128 stands for zero in the data rows.
Every row has a hidden score. In each pair, how much higher is the second row's than the first's? 15 means about the same, 30 much higher and 0 much lower. The score is a weighted sum of the row's numbers plus the product of two more (or one squared), each taken from its middle value.
[113 148 100 123 179 143 159 170 142 168]
[113 159 121 105 179 101 112 116 093 114] ~ 14
[127 156 111 109 124 110 101 135 092 118]
[152 097 184 141 094 118 116 115 127 086] ~ 23
[119 154 147 123 167 096 100 132 083 113]
[120 139 213 122 139 124 163 114 152 206] ~ 23
[127 140 101 196 153 155 153 117 150 184]
[120 159 176 128 117 096 106 107 091 110] ~ 14
[127 089 182 112 121 163 106 091 102 150]
[106 141 111 126 162 119 164 138 138 161] ~ 10
[118 104 088 131 105 157 115 183 163 140]
[117 145 095 159 133 115 161 121 187 163] ~ 24
[132 124 121 143 117 129 123 165 135 074]
[144 092 175 133 118 128 122 121 123 094] ~ 21
[132 147 099 121 139 121 168 121 137 171]
[144 127 158 138 100 117 111 105 130 106] ~ 20
[111 128 102 117 127 118 163 139 147 169]
[134 122 184 107 171 123 157 119 147 216] ~ 16
[129 078 162 135 116 163 115 097 104 143]
[113 128 161 122 135 118 255 124 135 224] ~ 5
[119 099 095 117 117 152 110 107 134 141]
[130 126 082 159 125 163 107 103 122 144] ~ 14
[133 093 114 130 207 120 114 119 122 113]
[137 096 218 155 096 120 111 100 130 106] ~ 19
[143 117 109 135 091 131 116 116 137 091]
[142 122 113 141 086 124 210 209 222 093] ~ 15
[115 151 145 118 123 108 113 103 093 108]
[121 128 104 104 143 113 161 115 144 155] ~ 12
[125 132 118 129 170 127 116 166 171 092]
[125 110 092 124 106 156 172 106 108 135] ~ 9
[104 095 126 133 130 156 151 097 099 132]
[142 098 216 136 100 117 112 100 128 133] ~ 27
[129 105 123 130 127 120 141 147 137 080]
[129 085 106 138 098 122 116 108 122 099] ~ 14
[132 110 124 127 098 129 156 132 155 088]
[115 143 110 149 120 101 109 111 093 130] ~ 9
[119 153 135 103 169 095 105 139 087 112]
[105 130 103 114 134 158 159 110 150 169] ~ 25
[120 131 196 112 160 131 161 118 135 216]
[168 111 142 095 132 110 183 113 163 177] ~ 20
[134 140 144 114 118 104 107 101 090 115]
[127 102 122 138 097 171 117 103 138 102] ~ 19
[140 095 103 124 113 157 146 102 110 141]
[119 158 087 124 161 180 113 154 112 129] ~ 19
[117 134 109 116 185 118 171 156 141 167]
[144 102 144 137 125 130 110 104 132 098] ~ 27
[122 157 113 107 159 112 106 144 090 108]
[149 119 124 140 098 129 113 143 178 093] ~ 23
[144 165 122 115 125 094 103 148 164 115]
[118 137 093 122 125 128 160 132 141 173] ~ 10
[109 161 108 107 116 116 099 113 098 107]
[122 182 156 121 110 096 110 102 092 141] ~ 19
[135 105 095 111 109 170 116 109 101 141]
[138 165 143 112 114 099 099 115 080 106] ~ 16
[120 137 103 110 134 128 158 134 158 161]
[126 097 145 135 095 134 120 110 114 096] ~ 12
[117 170 112 108 163 138 167 171 140 160]
[126 155 122 146 092 129 117 124 139 085] ~ 14
[125 156 112 115 123 112 206 126 182 115]
[144 091 138 137 131 128 109 105 130 134] ~ 15
[120 146 109 117 111 089 105 158 094 117]
[121 102 162 115 110 164 153 099 107 170] ~ 26
[127 152 161 115 117 112 171 112 099 157]
[142 132 113 149 129 140 130 167 127 088] ~ 10
[133 193 111 097 169 122 101 175 089 118]
[121 137 095 121 134 200 158 124 164 163] ~ 28
[122 173 109 121 118 098 106 127 097 114]
[116 146 098 108 180 152 161 170 144 165] ~ 16
[122 151 183 120 154 106 098 113 080 155]
[148 089 173 135 093 130 112 107 130 095] ~ 20
[126 089 085 119 213 165 112 112 112 175]
[127 105 116 147 104 127 162 151 133 090] ~ 13
[133 116 129 139 145 137 104 140 121 107]
[140 143 199 115 128 098 110 113 086 129] ~ 16
[134 106 121 137 105 119 118 104 137 088]
[126 155 134 109 120 102 108 107 075 112] ~ 13
[117 144 191 105 118 087 101 112 074 127]
[126 151 118 120 127 098 123 160 101 109] ~ 10
[117 148 134 123 109 103 089 105 087 113]
[119 095 106 116 161 159 114 138 103 128] ~ 11
[127 082 109 111 151 159 100 103 102 144]
[130 174 115 114 133 109 114 183 093 096] ~ 12
[131 156 142 105 117 108 220 106 156 110]
[147 093 119 129 091 134 169 116 148 090] ~ 9
[112 126 104 127 133 123 158 125 139 171]
[117 134 172 124 145 114 170 104 137 187] ~ 16
[107 161 126 110 124 098 213 150 156 127]
[119 143 100 172 173 128 157 123 152 177] ~ 14
[133 108 159 152 097 119 109 107 131 091]
[130 133 187 124 130 119 164 106 146 172] ~ 16
[134 157 112 150 109 124 116 146 179 082]
[121 163 102 115 198 124 165 148 149 162] ~ 13
[132 094 132 148 085 128 111 092 131 090]
[116 101 092 161 218 154 118 115 106 188] ~ 12
[144 093 186 136 112 129 115 102 121 092]
[135 108 202 138 102 122 109 109 137 142] ~ 18
[123 154 118 116 155 102 109 150 085 108]
[129 097 101 116 121 165 159 127 095 149] ~ 15
[136 155 095 115 111 160 102 117 144 140]
[112 128 109 119 174 116 156 135 145 177] ~ 6
[134 106 082 103 120 159 102 163 145 146]
[107 159 118 116 114 099 097 155 087 099] ~ 11
[122 138 110 100 125 100 102 115 097 112]
[145 120 128 104 128 162 160 123 151 225] ~ 23
[111 082 135 123 123 171 133 077 088 130]
[135 111 164 150 103 117 107 104 132 132] ~ 23
[122 097 094 139 115 156 133 110 108 131]
[138 108 131 140 091 122 111 100 135 100] ~ 21
[131 090 099 205 105 154 108 114 112 127]
[131 098 121 129 143 124 139 164 161 084] ~ 21
[117 097 140 133 104 159 112 094 110 149]
[135 099 118 190 228 120 110 092 122 091] ~ 29
[147 096 159 140 106 123 121 101 130 079]
[126 100 163 168 094 122 107 101 136 102] ~ 14
[127 162 108 110 170 108 114 210 114 113]
[114 099 108 157 112 165 115 098 092 132] ~ 17
[129 113 115 112 116 172 106 129 128 161]
[137 096 109 122 141 169 109 098 093 143] ~ 11
[109 142 101 098 131 159 153 173 159 166]
[130 110 121 255 100 110 115 108 141 109] ~ 7
[132 089 128 123 186 164 112 119 100 144]
[123 089 095 156 138 163 111 107 149 133] ~ 21
[124 103 085 205 140 155 106 092 109 134]
[128 152 116 114 115 094 106 097 090 115] ~ 16
[121 132 094 116 174 190 107 137 093 144]
[134 092 092 119 108 161 100 101 118 139] ~ 15
[126 147 109 118 131 119 165 162 142 179]
[114 132 100 111 146 124 171 189 175 161] ~ 14
[134 095 176 136 128 129 106 105 124 100]
[124 098 140 132 092 129 127 103 139 083] ~ 12
[127 135 129 149 143 123 109 150 129 100]
[132 171 114 135 129 137 116 176 143 080] ~ 14
[106 125 141 135 122 122 205 111 143 172]
[133 111 123 131 174 127 124 166 143 083] ~ 17
[159 100 143 142 089 119 113 111 130 086]
[139 169 110 135 142 118 113 183 206 080] ~ 16
[131 110 116 142 080 128 107 145 136 092]
[112 150 140 101 157 107 125 137 104 124] ~ 18
[113 088 204 136 120 153 108 113 113 154]
[116 155 137 114 106 098 105 101 084 112] ~ 14
[133 107 116 127 116 154 112 097 112 146]
[127 161 121 112 122 118 108 118 095 114] ~ 15
[124 158 109 114 118 138 089 109 089 112]
[161 125 094 111 130 109 161 113 143 169] ~ 16
[116 148 118 099 154 112 101 105 074 103]
[129 102 125 138 139 133 113 147 131 094] ~ 18
[133 106 093 116 122 200 121 106 102 142]
[135 097 131 222 092 153 112 107 131 101] ~ 11
[126 097 097 123 139 167 117 107 141 176]
[118 135 110 119 191 120 164 150 140 167] ~ 8
[137 094 142 130 084 127 229 116 141 101]
[140 145 122 127 116 096 094 109 074 103] ~ 14
[138 112 112 141 081 140 120 149 133 082]
[107 156 151 114 124 111 222 098 094 143] ~ 23
[149 092 216 152 100 131 124 121 126 088]
[136 117 127 133 084 126 124 165 144 089] ~ 5
[136 119 181 139 086 128 238 144 152 134]
[115 094 193 115 112 163 104 101 109 199] ~ 17
[114 090 095 118 107 153 112 093 129 139]
[120 160 098 114 132 120 201 146 163 156] ~ 19
[141 095 114 121 111 165 103 107 108 136]
[115 131 107 150 153 128 167 115 166 162] ~ 17
